Turns, then the turns between two rows, first turn first; the first pair answered
K_929 (before -> after):
[ 25.4  -4.5   1.5  -8.7 -10.7   0.6   6.7   3.5  13.5 -13.4  -4.3 -16.5
   6.8   2.0 -15.7  12.8  -5.8  10.6  -6.5 -15.4 -17.5  20.2] -> [ 11.1   0.5   1.3   7.1  -8.8   3.3   2.4   8.3   4.3 -12.4  -4.0 -14.7
  -2.6  -8.2 -38.3  12.2  -3.8   7.4 -11.9   2.5 -13.2   5.4]
[ 16.9 -23.6  -4.4 -25.6 -37.8 -17.7   6.2 -28.5  20.7  -0.2   0.1  12.0
  -5.2  13.6 -22.6  -7.7  -8.7  -7.7  23.1 -43.2   3.6  -2.1] -> [  0.3 -24.5  -3.5 -12.7 -33.6 -18.0   1.2 -17.5  12.9  -2.6  -9.2  11.6
  -1.1 -11.6 -57.4 -13.8   0.3 -12.4  13.6 -15.6   3.8 -29.9]
[  5.6  21.1   3.0  10.0  -0.8  22.3  14.8   7.2  -6.2 -23.2   1.3  -7.4
  -6.7  20.6   9.0  21.0  -4.2   8.3   8.1 -13.8  18.1  14.0] -> [ 12.3   5.5   7.0  -0.5   5.8  16.3  27.6  16.5   8.5 -24.1 -21.5 -21.8
  19.1   4.3   0.4  11.9  10.3  -0.4   5.2   2.4   5.1 -11.0]
K_572 (before -> after):
[ 15.1  -1.7   5.9  -3.1  -4.2   3.1   0.1   7.8   2.7 -14.8  -6.0   1.0
  17.0  -5.0 -10.4   3.1   3.5  -2.9  12.7  -0.7  -9.0   0.7] -> [ -9.1   4.6  -5.6   9.4   5.2  17.6  -8.1   9.5 -16.8  -4.5   1.8   8.4
  10.3  -5.0  -2.6   6.2   4.5  -3.2  -5.3   4.3   7.7   1.5]
[-20.6  28.9 -12.8  27.8  18.1  36.7  15.7  14.9 -29.3  41.1  20.6  14.5
  16.5  16.4  33.2   3.9   1.8   0.4  22.8   1.5  30.6  20.3] -> [  6.5  21.8  11.4  10.6 -11.8 -11.4   7.5 -23.6 -16.5  33.4  29.0  27.2
 -35.8  10.7  -1.3  -3.8 -27.2   7.5  28.9 -48.5  -9.0  36.4]
[-15.7  -4.3 -11.0   7.7  21.6  19.4 -33.7   3.9  16.0  15.1 -13.7  13.4
  20.8  25.7  26.0  10.6  -7.5  -2.3 -19.5  -7.7  13.4   7.1] -> [ -1.4  -9.7   0.2  -6.1   9.1  -5.8 -39.8 -10.7  25.8   6.3  -9.6  22.1
  -4.9  20.6   7.8  11.8 -21.5   4.3 -12.9 -30.5  -8.5  19.1]
[  7.2  -2.9   5.3   2.1  -1.6  -8.2  -4.5  -7.7   2.3   5.3   2.7   2.4
 -12.7  -6.1  -4.6  -6.0  -8.8  -5.2  -8.0  -7.7  -7.1  -3.9] -> [11.9 -0.8  3.7  2.5 -2.0  4.9  8.4  2.8  7.1  2.4 -8.2 -5.8 13.1 -7.4
  1.2 -4.0 -0.3 -6.9 -2.1  2.5 -4.1 -7.0]
K_15 (before -> after):
[ -6.4  -1.4 -10.4   8.3  13.6   5.6  -1.0   9.0   3.4   8.3 -14.2  -9.8
  22.5  -1.5  25.1  -6.6  11.2  -1.6 -19.5  18.2   9.4 -10.6] -> [ -1.5  -4.7  -9.5  -1.8  12.3  -9.9  -6.0  -3.6   5.5  12.2 -17.2  -7.9
  14.5  -3.0  28.1  -9.1   8.9  -4.1 -29.5   8.1  -1.0 -14.4]
[-12.5  12.2   7.2 -10.7 -22.4 -20.0 -30.0 -11.7  -7.6  10.0   9.4  12.4
 -47.3  -8.6 -27.2  -8.5  -7.9   9.5  -8.5 -15.7 -19.9   5.3] -> [-22.8  25.7   1.6   8.2 -25.4   1.0 -27.7  -3.6 -20.7  -2.7  14.1   9.8
 -45.3   2.2 -30.4   1.5  -4.6  11.7   5.2  -0.7  -3.1   9.3]
[-13.7   3.9  -6.7  -4.0   8.0   2.2  -1.9  -1.0  13.8  11.7  27.0   5.8
  10.8   4.8  20.1  -3.6   3.3   4.4  -3.2 -17.2 -15.9  -8.9] -> [-14.1   7.5  -3.1   0.7   3.4  -2.3  -7.0  -3.7  12.6  12.1  28.3  10.2
   9.2   1.7  15.2  -3.8  -1.8   7.5  -1.7 -19.7 -17.4  -6.0]
K_998 (before -> after):
[-22.4 -12.8  21.0  10.6  11.8  -6.0  -9.3   7.0  14.4  33.4 -21.8  -9.3
   1.1 -33.2   8.1 -14.6   2.9   0.6 -25.3  35.2   4.8 -15.9] -> [ -4.3   9.4  21.3  16.3  -3.7   7.4  -4.1  -7.6   3.3  20.2  12.1   4.5
 -29.2  15.2  31.9  -2.0 -21.1  14.8  10.0  -7.1  14.9  43.5]
[-25.3  10.0  12.8  27.8  25.0 -35.5 -40.2  12.0 -28.2  18.9  21.8   5.1
 -26.0  13.4  13.1  15.1 -19.2  -3.5 -22.1  -3.8  -4.4  31.7] -> [ 17.9   2.0  17.1  12.2  29.6 -17.3   7.4  36.1   9.0  -3.3  -7.5 -30.3
  44.7  27.2  37.0  15.0   1.3  -9.8  18.8   8.8  -4.8  34.4]
[-13.0  -4.5   6.9  16.5  -7.9  -4.1  -7.7  -6.9  -6.1  -2.4   7.3   4.1
 -14.4  -8.1   5.0   6.5 -21.0  12.7 -16.7 -14.5   3.2   4.9] -> [  5.8  -8.7   6.8   8.7  -5.7   8.3  10.4   5.8  12.2 -18.2 -10.3  -9.7
  25.8  -0.6  15.6   9.1  -8.9   6.0  -2.6  -8.3   1.7   3.4]
Now pairs of rows:
(2 to 3 turns a pair)
[-14.4   1.3 -16.3  -7.3   9.9  -5.3 -28.7  -8.8  -8.3  17.7   9.6  17.1
 -16.1   3.4  26.1  -1.6  -4.1  -1.6 -27.1  -5.9   8.1   1.7] -> [  3.8 -13.5   3.0  -2.4   5.4  -8.3  -7.0   2.1  13.7  -8.1 -19.5  -8.4
  24.6 -29.6 -25.2  -7.9  13.3  -6.4  -3.1  22.7 -12.3 -24.3] | K_572 K_929 K_572
[ 35.6  -8.6  16.1 -18.2 -14.3 -11.8  -4.4 -14.6  17.8 -32.1 -11.1   1.4
  -0.3  -4.5 -24.0   6.2   0.1  -0.1  34.6 -29.7 -24.6  19.1] -> [ -9.3  13.0   3.6  12.6 -10.6   4.3 -29.8 -21.9 -19.0 -19.6  15.5  23.8
 -43.7   5.0 -22.9  13.4  -6.7   5.7  14.6 -22.7   2.7  24.9] | K_572 K_929 K_572
[  6.2  17.9 -13.2  14.9   1.7  40.3   9.5  17.3  -9.3   1.5   6.3  -8.0
   7.6  34.8  42.6  11.0   5.2   8.2  13.8   3.9  29.7   8.1] -> [-23.9  16.6   0.7  28.6 -13.0  12.3 -19.7  -1.8 -26.0   0.3  11.7   8.8
 -47.5 -11.5 -36.0   1.3  -9.6   8.1  -9.1  15.1   7.9 -28.1] | K_572 K_929 K_929
[ -4.9 -11.9  -8.9 -27.8 -29.6 -54.0 -18.7 -27.4   9.3   7.2 -14.0   5.6
 -32.0  -1.2  -1.0  12.9  -7.0  -6.3 -18.0 -32.6 -15.6  12.3] -> [-20.0  -4.5 -32.7 -12.8   1.4   3.1   6.2  14.8   3.1   6.2 -28.5 -20.9
  40.3  17.0  47.3  26.1  20.3 -16.7 -10.1  13.1  23.6   3.7] | K_998 K_572
[-48.3  -2.3 -22.3  28.7   8.6   9.1 -26.7  16.6 -43.2   5.0   4.4  18.8
 -13.3  -2.9   9.7   4.8 -33.1   0.0 -38.8  16.5  39.9 -33.4] -> [-28.0   3.1 -23.9  18.1   3.8   8.1 -22.5   7.3 -37.4   5.5  18.5  24.2
 -21.4  24.9  45.3  10.8 -43.7  10.0 -21.5 -17.2  43.6  -2.6] | K_929 K_929 K_929
[ -3.3  17.9  21.5  22.0   1.8  40.0 -10.0   6.9 -11.1 -13.9   7.6  -1.0
  -7.8  -1.3 -15.3  20.5   8.8   8.6   9.8   1.3  28.5  19.0] -> [  4.2   4.2  32.6  19.9  -3.1  24.5  -9.3   3.6  -0.4 -20.1  -7.0  -6.3
 -10.7 -23.9 -43.1  10.7   9.6   7.1   6.9   7.3   5.4   3.3] | K_572 K_929 K_929
[-17.2  -1.2  -6.7   3.4 -16.9 -24.2 -13.8 -12.4 -13.6   4.0 -17.3   7.3
 -33.0 -27.0 -38.6 -11.0 -10.9   1.8 -11.2   2.2 -10.2 -10.1] -> [ 19.0   3.0  -8.6 -17.2 -22.7 -20.6  11.6 -15.4   7.9  -0.7  -8.1   2.9
 -14.3  16.9  21.8  -7.5 -15.3   2.8  12.9 -34.6  -6.2  30.4] | K_15 K_929
